(in the rows, 128 means zero)
A single turn carries every row of the set below to another of its rows. Some are shown first; where does it send the rows asked next?
J_202: [126 147 135 129 120 148 120 149 124  99 171 125  92]
J_20: [125 120 144 133 105 151 108 153 110  78 131 128 111]
J_366: [156 127 153 129 123 137 118 111 124 104 184 125 104]
J_103: [ 89 130 140 125 101 110 130 153 113 105 165 140 111]
J_499: [147 124 118 126 119 177 139 122 127  98 163 144 135]
J_338: [122 111 109 102 125 102 153 118 108 162 152  99 130]
J_682: [127 151 168 106  93 103 140 145 124 108 128 124  94]
J_599: [113  99 120 136 157 139 114 102 131  89 115 136 138]
J_712: [ 85 116 131 130 120  89 168 124 132 140 137 151 126]
J_12: [148 119 100 155 111 151  90 124 123 142 132 112 130]
J_418: [128 124 135 134 160  89 122 147 132 160 116 134 137]
J_413: [103 143 136 124 140  84 147 156 128 123 150 112 146]
J_706: [123 131 149 111 120 110 113 121 133  64 118 109 135]
J_611: [152  89 129 131 111 147 142 106 134 144 104 126  92]
J_424: [169 132 106 149 114 161 114 118 143 132 129 111 132]
J_390: [144 108 142 130 128 163 130 121 126  97  83 126 125]
J_283: [109 142 143 122 135 147 127 152 132 118 168 120 164]
J_342: [ 90 130 129 121 126  79 128 104 116 131 122 136 150]
J_11: [165 133 123 120 126 152 124 124 115  85 106 112  97]
J_156: [136 129 130 131 136 127 117 149 113  87 177 138 153]
J_513: [118 103 106 121  97 104 141 128 125 152  92 108 113]
J_290: [ 90 130 142 130 129 111 122 137 138 148 182 140 121]
J_197: [133 137 159 139 143 106 116 137 127 144 175 146 139]
J_993: [129 144 128 127 115 107 148 103 133 123  77 127 120]
J_575: [107 106 127 123 138  87 135 111 138 165 120 140 144]
J_774: [155 109  95 121  96 152 149 107 126 121 117 132 103]
J_561: [146 130  82 125 113 117  95 138 146 110 154 129 144]
J_31: [142 140 133 118 116 158 136 124 141 110  99 135  83]
J_598: [116 133 150 127 108 124 154 143 117 155 133 160  84]
J_244: [164 106 124 119 136 131 124 109 126 100 134 107  79]
J_339: [136 133 129  86 137 129 166 126 121 159 146  95 125]
J_671: [103  99 120 144 149 141 135 114 118 142 124 173 107]
J_384: [ 78 115 138 118 133 117 107 126 111 120 169 148 135]
J_98: [118 122 135 129 126  94 161 131 141 156 105 100 107]
J_552: [118 124 139 109 123 171 107 135 121 108 155 146  89]
J_456: [119 110 133 131 137 127 164 100 133 138  89 147 133]
J_927: [144 104 106 125 156 101 124 124 133 131  94 111  96]
J_214: [133 139  99  87 129 102 147 142 143 120 161 117 135]
J_521: [144 121 130 131 125 160 131 110 110 178 125  99 123]
J_948: [147 131 106 119 120 148  94 164 152 117 151 120 133]
J_867: [ 91 127 133 121 119 104 130 157 131 152 124  99 150]
J_641: [154 106 118 116 137 113 135 102 124 131  78 124 128]
J_242: [121 120 103  87 127 110 119 161 127 137 171 112 132]
J_863: [165  94 122 137 119 160 112 119 117 103 143 145 119]
J_715: [151 126 105 135 120 138 156  92 114 158 123 103 132]

J_715 -> J_424
J_31 -> J_552
J_197 -> J_418
Now find these:
J_290 -> J_575
J_521 -> J_12
J_499 -> J_283
J_413 -> J_98
J_20 -> J_103
J_706 -> J_682

